Each path below is one point turned by a fixed rotation once a step. After each direction that follows a path, write how fast that rotation turns it, in degrees each step (0 if it stays still).
Each turn is a multiple of 5 degrees from 10 to 175, or 0.
Each row of a path follows its step; steps can be skipped.

step 3: [ 0.19 -2.59  0.45  0.11 -2.00 -0.14  0.91  1.74  3.96 -0.36 -0.83  0.55
  3.63  0.28 -0.87 -1.43 -0.14 -0.71  0.91  0.68 -0.49 -0.73  0.23 -0.40
  0.52  0.39 -1.07 -1.43 -0.88 -1.83 -0.52  0.52 -1.27  1.95  2.46  0.49
 -0.99 -1.46  0.05 -0.78 -2.72 -0.15 -1.09  1.62  1.27]
step 5: [ 0.68 -0.33 -1.82  0.71 -1.29  0.16  0.82 -1.81  2.37 -1.57 -1.53 -1.54
 -0.11 -2.25  1.85 -0.76 -1.91 -1.25  1.19  0.04  2.45 -0.53  0.71 -3.05
  0.03  2.08 -0.66 -1.36 -1.74 -0.21 -0.95 -0.24  1.26  0.37 -0.43  1.84
  2.26  0.68  0.71 -1.28  0.24  0.84 -0.89 -1.45  1.75]
step 6: [-0.32 -1.27 -2.28  0.96 -0.91  1.81 -1.27  0.98  0.93 -0.05 -0.63  0.19
  2.32 -0.59  0.43 -0.85  2.01  2.23 -0.49  0.47 -1.31  1.75  0.16 -0.57
  3.39  1.98  0.21 -1.06 -2.65 -2.40  0.72  1.35  0.88  0.60  1.68 -0.26
  2.46 -0.80 -1.34 -1.26 -0.63 -0.05  0.44 -1.63 -0.14]
step 13: [ 1.37 -2.03 -0.29 -0.10 -2.00  2.94  0.43 -1.40  0.89 -1.43 -1.46  1.33
  2.44 -1.39  0.40  1.03  0.04  0.95  1.43 -0.50  1.10  2.64  0.87 -2.24
  1.36 -0.29 -0.26  0.05 -0.64 -0.29  0.60 -0.19  0.25  0.31  0.93  2.09
  1.00  0.35  3.67 -1.02  0.54  0.37  1.87  1.07  1.62]
step 16: [ 0.92 -0.59 -0.10  0.57 -2.85 -0.19  1.53 -0.03 -0.26 -0.78 -0.44 -0.49
  1.89 -0.22  3.19 -0.36  1.31 -0.21  0.91 -1.48 -0.41  0.85  2.09  0.01
  1.37  0.09  1.59 -2.36  0.75  0.68 -1.66 -1.58  1.34  1.91  0.13  1.91
  2.17 -0.91  1.10 -0.28 -3.76 -0.22 -1.23 -0.77  0.82]
step 22: [-1.02 -1.58 -0.09 -2.85 -0.21  0.49  0.11 -0.27  3.25 -0.67 -0.63  0.18
  2.23 -0.28 -0.73  2.09 -2.54  0.74  3.52 -0.80  0.21  1.32  1.39 -0.12
  0.24  2.55 -0.94 -1.12 -1.05 -0.85 -0.73  0.74  0.10  1.31  0.77 -1.18
  1.20  1.27 -0.44 -0.44 -2.37  0.75 -0.93 -0.16  1.78]
step 32: [-1.11 -2.20  0.69  0.02 -2.10  0.50  0.78  0.84  2.38 -0.34 -0.73 -0.37
  1.57 -0.60  0.41 -1.65  0.85  0.56  2.30  1.04 -0.55  2.24  0.16 -1.34
  1.77  0.79  3.28 -1.17 -3.16 -0.24 -1.09 -0.64  1.19  0.20  0.66  1.00
  0.17 -0.70  0.07 -0.05  1.88  1.08  2.41  1.46  1.84]
step 38: [ 0.00 -1.16 -1.60  0.72  1.41 -1.09  0.91  0.84 -0.11  0.17  1.16  2.74
  0.17 -0.23 -0.70  0.46 -0.88  1.49  0.21 -0.14 -2.05  0.17  0.34 -2.70
  1.51  0.65  0.40 -1.13 -3.84 -2.98  1.36  1.21  0.53  0.91  0.72  1.95
  2.84  1.14 -1.34 -1.47 -0.42  0.69 -0.93 -1.10  0.18]
step 46: [-0.41 -1.09 -1.57  0.44 -2.67  1.07  0.08  1.03 -0.18 -2.39  0.15  2.70
 -0.01  1.63  1.15 -2.54  0.57  2.98 -0.42  0.33  0.18 -0.42  0.73  0.70
  1.54  0.98 -0.22 -0.12 -0.15 -2.50  0.54  0.88  0.94  0.80  2.51  1.31
  1.18 -0.64  0.16 -2.72 -2.53  0.08 -0.28 -1.20 -0.30]
[-0.27  0.06 -0.54  0.46  0.46  0.81 -0.24 -0.02 -0.18  0.41 -0.12  0.53
 -0.25 -0.31 -0.02  0.06 -0.24  0.44 -0.26 -0.43  1.25  0.61  0.33  0.06
 -0.73  0.35 -0.33 -0.11 -0.18 -0.08 -0.11  0.03 -0.27  0.08  0.60  0.09
  0.42  0.66  0.02 -0.02  0.06  0.40  0.30 -0.44  0.00] => 90
[ 0.37  0.86  0.13  0.30  0.07  0.19  0.25 -0.05  0.46  0.40  0.17  0.10
 -0.05 -0.91 -0.32 -0.27  0.01 -0.54  0.68 -0.53 -0.33 -0.74 -0.77 -0.01
 -0.07  0.01 -0.54  0.35 -0.07 -0.41  0.28 -0.28 -0.56  0.32  0.36  0.32
  0.41  0.45 -0.37  0.01 -0.01 -0.25 -0.32  0.27  0.25] => 155
[ 0.19  0.21 -0.24 -0.15 -0.58 -0.09 -0.36  0.93  0.33  0.45  0.30 -0.08
  0.29 -0.52 -0.15  0.18  0.50  0.05  0.55  0.47  0.00  0.43  0.84  0.03
  0.20 -0.57 -0.04 -0.18  0.24 -0.28  0.13  0.45 -0.04  0.40 -0.62  0.20
  0.08  0.24 -0.48  0.49 -0.36  0.44  0.58 -0.34  0.62] => 110
[-0.28 -0.04  0.03 -0.36 -0.07  0.30 -0.19 -0.01  0.09 -0.32  1.09 -0.54
 -0.33  0.54  0.75 -0.30  0.16  0.17  0.10 -0.56 -0.74  0.75 -0.03  0.25
 -0.13 -0.14  0.21  0.57 -0.58  0.04 -0.01 -0.72  0.08 -0.24  0.12 -0.03
  0.34  0.71 -0.28 -0.19 -0.23  0.12 -0.06 -0.23  0.56] => 45
[ 0.38  0.38 -0.93  0.41  0.38 -0.43  0.23 -0.31 -0.31 -0.08 -0.19 -0.12
 -0.62 -0.36  0.02 -0.29  0.25 -0.44 -0.60 -0.55 -0.54  0.52  0.04  0.37
  0.13 -0.33 -0.02 -0.60 -0.50 -0.27  0.33  0.25  0.24  0.41 -0.48 -0.08
  0.23 -0.57 -0.07 -0.10 -0.33  0.06 -0.40 -0.77 -0.37] => 35
